Each row is where one point has got to under a steady rotation. How many steps took it there?
The counts run from 0 to 687.
[  4  -8  -4  19  15  -8  31  12 -10  18   7  -6  -1  -8  11  -2   0 -11
 -10  18   9   6 -21   3   7 -14  -7 -18 -20  41  11   3  -3   2   0   4
  26  -4   7 -17  21 -25 -29  15  -7  18   6 -22   6  13 -18   4  -9  -4
  30  -1  -1   4 -11  13   2   3  20  -8   8  -3  25 -16 -13 -20  -5   7
  10  -6  10 -11  23 -20  -5 -27 -14  -1]  403
[ 19  12   9 -16   4 -25  12  27  -7  20   5  -6 -18  -8   2  -8   6  -7
 -24 -15 -16  -7   6  24  13 -10  21 -10 -32  -9  -5 -17  -5 -11  14 -14
  11  -3 -23 -18  23   3 -26  15  -7  11  -4 -15   5  -4 -14   7 -22  -9
   0  18 -14 -17 -27  21  10   0   7  -6  10   5  14   5   4 -26 -10   8
  24   9   9   4  37  -9 -15  11   1 -10]  166
[ -1   4 -14 -29  10 -14   7  42 -19  25  17  -2  14  27   9  17 -14 -15
 -12 -10  15  -7   7  13 -12  -6  -8   1   1  -6  18 -22   0  -1  21  -1
  -2 -17 -19 -12  11 -10 -17   4   0   0   0 -18  -1  16 -14   5  -8 -25
 -17   7  10 -11 -18  24  -5  11  21  17  -2   9  15  10  -4 -25   0  22
  -4 -20  15 -12  19 -31  -6 -17 -16 -18]  387
[ 10   3 -10  36   0 -12  -4 -23 -13   6   5  -2 -18 -19  -4  -1   6   3
  -1   8 -19   4   7  -4   1 -36 -11  13   0  30   5 -20   2 -14 -19 -25
  42  11  11  -9  15  11 -13  20  -2   4   2  -4 -10 -11   0 -16   1 -12
  18 -11  14  19  14  -9   4  22  -4 -23  -8   9   5 -37 -10 -16  20  -5
  20  -1 -34  10  13   8   0  -7   6   4]  635
[ -1   8 -10   9 -15   7 -16  21  -4  -4   5  23  22  23 -20  16  -4 -24
   9 -21  19   2   4   3   0  -7 -11  -6  21 -18   3 -17  -5  -9  21  11
  -9 -11  24   7  17   2 -10  11   1  -7  11   4   5  25 -13  -2  26 -27
   5 -16   8  11  13  33  10  19  17  24  -4  15   1   9  13 -18  -3  29
 -15 -32  -7   9  15  -5   6 -15 -35   9]  540
[ 20  34  10  -2 -13  -5   6  30 -17   7 -11   3  -4  -2 -18   2   5  -5
  -6 -33  -6 -14   1  39   6  15   7  -8  -8 -18 -13 -12  -6  -7  43   1
   2  -1  -4  -4   8   2 -20   2  -7  10  11 -22  20  -8 -16   4 -12 -18
   7   9 -19 -14 -10  23   6   2   3   7   5  10   3  22  23 -19 -14  15
  11   4   4  -7  33  -6   3  11 -28   6]  437
[-15   9  16  -4  -9  20 -19  -3   0   2  -5  19   8  -4 -22 -23 -12 -19
   2 -20   6  -3  -5  17   3  13  15 -11  15 -40 -14  10   7   4   8  14
 -22 -14  21  -5  22  -4  11  -8  16   5 -27  31 -14   2   8   6   5 -21
 -16  20  17   5  -2  26   8  -4   1  21   6 -22  11  26  20  15  -8  12
 -17 -14  17  23  12  17 -15  21   4   5]  208
[  4  -8 -10   3  31  -7  23  31  -7  22  15  -6   6   0  24   4   3 -15
  -8  13  15  -1 -17   0  10 -11   0 -19 -17  19  18  -7   8   7   2 -11
  15  -3  -1 -10  13 -25 -25  19 -17   5  10 -24  -4  14  -6  -5 -12 -15
  23 -11  -4 -13  -8  11   5  -6  27  -4   6   2  12  -2  -4 -26 -11   8
  18 -17  13  -8  22 -33  -6 -28  -7  -5]  286
[-22  -5 -11  33  13   8 -17 -35 -16  -1   9  -3  -8  -3 -17  -2 -14  28
  -2  16 -16  15   2  -2  -2 -12 -18   6  19  16   9  -2   8   5 -27  -7
   8  18  16   0   9   6   6   0  11   4 -16   8 -32 -15   9  -9  -1 -20
  -6  15  31  25  17 -18  -3  23   0 -10 -14  -3   5 -25  -7  17  20  -4
   5   1 -13  15  -4  16   1  -8  25  -4]  76
[-30   3   5 -25   5  -3  -5  -5  -9   9  10  13   1   5  -5 -14  -2   4
 -17 -20  -4   5 -12  21  13  25  14 -18 -11 -24  -6   1   5   2  -2  21
 -20   4   1  -8  13  -8  -2 -12  -4   3  -5   2 -20   2   9   4 -29 -35
  -1  25  12 -14  -3  -1  24 -14   8  28   2 -24  14  24  20  -7   1  18
  -6   7  24   7  24  13 -34  28   9 -21]  107
[-29 -12   4 -21  20  -2  -1  -4 -16  26  17  -2   4  -6  20 -14  -6  11
 -16 -15  11  -3 -25  12   8   5   1   8   0 -11   7 -16   8  11 -12  -1
  -2 -11  17 -16  10  -7  -3  -4   4   7  -8 -10 -30  19  14  13  -5 -15
   0  22   9  -6 -13  -2  13 -14   0  24  13 -32  20  14   8   2 -21  10
   7  -9  36   9   9  -3 -16  19  14 -41]  109
[  2 -11 -14  11  30 -13  18  12 -28  27  13 -21 -11  -3  19  12 -12  23
 -11  16   2   5 -11   7   1 -13 -22  16   2  31  24 -21   3  10  -9 -25
  27   0   4 -13   0  -8 -21  14 -15  13   5 -40 -13   0  -7  -5  -8  -9
  11   8   8   6 -26  -6 -13  17   3 -12   0   3  15 -12 -16  -8  -2   1
  31  -2  10 -13   8 -22  10 -25   0 -11]  569
[  5  -4   4  15  34  -9  20   6 -28  26   6 -21 -14 -19  14  -3  -8  21
 -15  16  -4  -2 -17   8   5 -13 -10   9  -4  33  17 -13   0  10  -4 -17
  20  -1  10 -21   7  -8 -15   5 -10  20  -7 -28 -11   3  -9   9 -13   1
   9  13  -6   4 -33  -8  -7   6  -3  -8   9  -8  22  -4  -5   6 -13  -2
  34   2  23  -4   9 -14   8 -16  13 -16]  568
[ 28  15  13  43 -12  16 -14 -13 -20  -2 -20  -1 -17 -32 -20  -6 -16   6
  10   7  -8 -10  -5  19  -3 -17  -7  22  24  17  -4  -9  -6  -9   9 -20
  18  -8  35 -13  16  10  -8  -3  13  14 -13   1  -3  -6  -2   7  24  -1
   5   2   5  27  -8  13 -13  12 -22 -13   4   1  17  -9   3  16  -4  -5
  16  -2 -12  11   4  17  24  -1  -3  17]  197
[-28   1   0 -22  13  18 -18  -3 -17  14   9   5   9   6  10  -3 -10 -14
  -1 -18  19 -12  -4  17  -7  10  -1  11  21 -38   7 -14  14   3  -2  -5
 -21 -25  10  -3  14  -4   9 -11  14   1 -16  19 -28  19  16   1   4 -29
 -17  17  27  -2  -5  13  -1  -8  -1  27   1 -25  12  14   8   9 -12   7
 -12 -22  28  15   4   0 -13  12   6 -16]  663
[-33  -9 -19 -21  32   6   0  -8 -26  17  20  -8  -2  10  11   7  -5  23
 -16  -7   0   0  -4  18  -5  22   4   3   2 -12   3  -6   8  -2 -25   0
   0  12 -12  -3  -8  -2   5 -15  -5   6   9 -10 -27  -9  18  -5 -32 -42
   7  19  35 -13   8 -16  -3   5   5  -3 -11 -18   9   4  13   1  16  -3
  -4   7  16  -7  12   7 -28  16   3 -33]  394
[-15  -1 -13  27   3  23 -34 -22  -5 -12  -1  10  12  -2 -18  10  -9  -1
  19   4   5  13   2  -3  -5  -5  -9   1  45 -24   2   0  11   5 -15  -6
 -14  -9  30   3   6   1  28  10  11  -4 -14  25 -29   4  17 -19  14 -35
 -15 -12  30  15  17   1 -10  17   0   3 -12  -8   0   1   2  20   5   6
 -20 -30 -16  23  -6  15  11  -9   4  11]  646
[-27  -6   1 -18  16   6   8 -13   1  18  10   4   0  -5  10 -19  -1  -8
 -18  -4  -3   1 -13  22   6  16  16 -21 -23 -13 -16   8   9   6 -15  18
  -5   8  -7  -7  16 -12  -6 -10   2  11  -9   9 -17  -4  11   7 -34 -29
   1  29  21 -10   0   2  16 -19  18   6   5 -35  15  12   6  -5   7   4
  -7   7  27   8  27   4 -41  19  14 -16]  225
[ 15  15  -4  42  -6 -13  -1   1  -6  -6   1   4 -24 -16 -12  -4  12  11
  -2   8 -23  10   8   8   7 -27 -12  -6  -9  30   3  -9   1  -9  -2 -24
  36  22  10  -5  16  14 -23  28 -11   6   9 -19  -5 -16 -10 -16  -2 -12
  20 -15   2  12  16  -5  13  24  -1 -22 -10  26   5 -21  -3 -22  16   6
  21   5 -39   4  18   3   4 -15  -3   6]  300
[  7 -15 -17  32   8  15   5   7   0   9  11  -4   4  -8  12   5   0 -35
   7  25  13   5  -4  -7   5 -24  -2 -25   2  24   3   9   4  -7  -3  -2
  21  -1  11 -10  30 -20 -16  37  -1   8   6  -1   1  10  -4 -22   8  -9
  24 -23  12   9  15  23   6   0  22 -17  -7   1  12 -14 -19 -17  -5   6
  -6 -29 -13   9  20 -11   4 -41 -13  21]  186
[  9   9   5  -5  11 -24  29  21  -8  24  11  -9 -15  -7   8 -12   4   0
 -21  -3 -10   1  -6  21  14 -13   5 -19 -35  17   1  -5  -6   5   6   0
  25   7 -11 -19  22 -18 -29  14  -9   9   6 -31   7  -4 -12   5 -24  -2
  17  12 -16  -9 -22  11  11  -1  13  -9   8  -8  16   0  -5 -29  -9   7
  28  17  10  -5  36 -14 -12  -3   3 -11]  284
[-23  13 -12 -31  13   2 -22  -4 -25  13  10  -7  -7   0  11   7   3   1
  -4 -18  -2   0   0  23  -4  23  13   3   2 -43  -8  -8  15  -1 -12  -6
  -8   5 -20   5 -14   3   8  -4  -9  -5   7  -6 -27 -11  26 -15 -34 -42
  -7  11  19 -28  12  -9   3   0   1   0 -16 -14   2  22  20 -15   1   1
  -6   7   5   7  23  10 -21  26   0 -18]  612
[ 15   6   4  49  -4  12   6 -26 -21   5 -16  -3 -16 -26 -19 -13 -10  18
   2   7 -12  -5 -13  21  -3 -19 -21  12  18  39  -6  -3  -3   4  -4  -7
  19  -4  39  -5  15  -4  -9  -5   5  19 -15 -10  -5  -6  -4  11  12   2
  12  12   7  35  -7   5 -10  13  -7 -17   6  -1  25 -19 -13  14   5  -8
  18   4 -12   9   5  14  17 -10   4  10]  79
[  0   5  -6   9   7 -25  25   7  -7  15  11  -1 -14   5  -5  -7   0  13
 -25   3 -20  10   3  12  10 -10   1 -10 -31  35   4  -8  -7  -5  -4  -3
  24  17  -8 -15  28  -5 -29   4  -9  16   7 -31   3  -1 -20  13 -25 -10
  13  11   5   9 -13   0  11  10  15 -12   5   3  21 -21 -10 -25  11   5
  22  12  -4  -6  29  -1 -16  -3   7 -12]  401
[ 23  34  -7  25 -29  -4 -13   8  -9  -2  -7   6 -10   6 -36   3  -3 -10
   3 -20 -13   0  20  21  -6 -17  -4   2  12   3  -8 -17  -4 -18  24 -11
   8  -4   6   4  19  16 -13   8   6   6   3   3  16 -15 -18  -7  13 -21
   1  -8  15  14  11  20   1  27  -8  -6 -15  30  -3 -10   7 -17  15   9
   1  -2 -38   7  19  13  14  -7 -24  21]  200
[-11  11 -15   0 -17  13 -29   4   1  -2   9  23  21  21 -18  12  -7 -30
   6 -25  12   3  16   7 -11  -3   0 -13  16 -37  -5 -10   6  -8  14  14
  -8 -10   6   2  22   3   3  11   7  -8   3  21  -7  14   2 -11  12 -36
 -10  -5  20   2  23  30  10  14  11  20 -17   8   0   8  17 -19   5  22
 -29 -25 -18  13  24   9  -3  -3 -23   8]  205
[ -5   7  14  37  -3  27 -21  -8  12 -15  -8  10   7 -16 -16 -11   2  -6
  18   4  -4  14 -13   7  18   2   9 -33  21 -17  -7  29  13  11  11  20
 -22   7  31  -5  18 -15   9  23  -2  -4 -20  16 -13  -2   5 -27   1 -22
   4  -4  -4   6  12  14   7   6   2   5  -2 -23   7  17  14  13 -18  18
  -8 -20   2  23   9  10  10  -8  13  22]  308
[  2  -5  -2   4  28  14  14  15 -14  18   5 -18  -2 -16  30  -1   5 -20
   1   7  11  -8 -25  13   3   9   6 -24 -17  11  -7  11  13   0  -2  -8
  18   4  -5 -10   2 -31 -20  12 -24  16  16 -25   6   3   8 -16 -24 -20
  39  -8   6 -19   6   5  -1 -10  24 -17   1 -18  13   4   0 -23 -10  -5
   3  -7   5  -7  26 -14  -2 -24 -17   6]  456
[ -2  12   1  -8  12 -31  17  14 -10  20  17  -7 -18  -1  10  -9   4  11
 -23  -5 -20   2  -1  20  19 -11   5  -7 -33  17   3 -20  -3   0   3 -17
  22  13 -18 -10  14   0 -26  11  -8   4   4 -29  -6  -6 -17  -2 -27 -11
  12  14  -5  -6 -20  -3  14   9   8  -2   3   9  10  -8   3 -32   6  11
  26  17   1  -6  32 -12 -24   8   4 -21]  283
[ -3  28  14   3 -12  -6  -9  -5 -17  -2  -7   9  -8  -1 -39  -7 -14  34
  -9 -26 -27  -3   4  33   3   4  -8  15  20 -10   7 -21 -12   5  18   5
 -14  -6  16  -1  12  17   2 -13   9  10 -24  -1 -14  -9 -17  12   3 -16
 -31  31   5  20 -25  12  -5  22 -20  14   4   9  10   7  19  18   1  16
  15   8   5  10   6  13   8  19  10  -9]  95
[-22  21  13  19 -22  15 -24 -25  -8 -10 -10  23  -4 -10 -33  -8  -4  22
  -3 -31 -15  -2  -8  22   9  19  -3   1  13 -16  -9   4   6  -4   7  13
 -11   2  32   9   3   8   6 -10   7   7  -5  13 -18  -6   2   0   9 -29
   2  14   5  12  14   3  16   9 -11  27   0 -12   5  12  35  10   0  13
  -3   9  -3  13   2  27   2  37   1  -1]  260
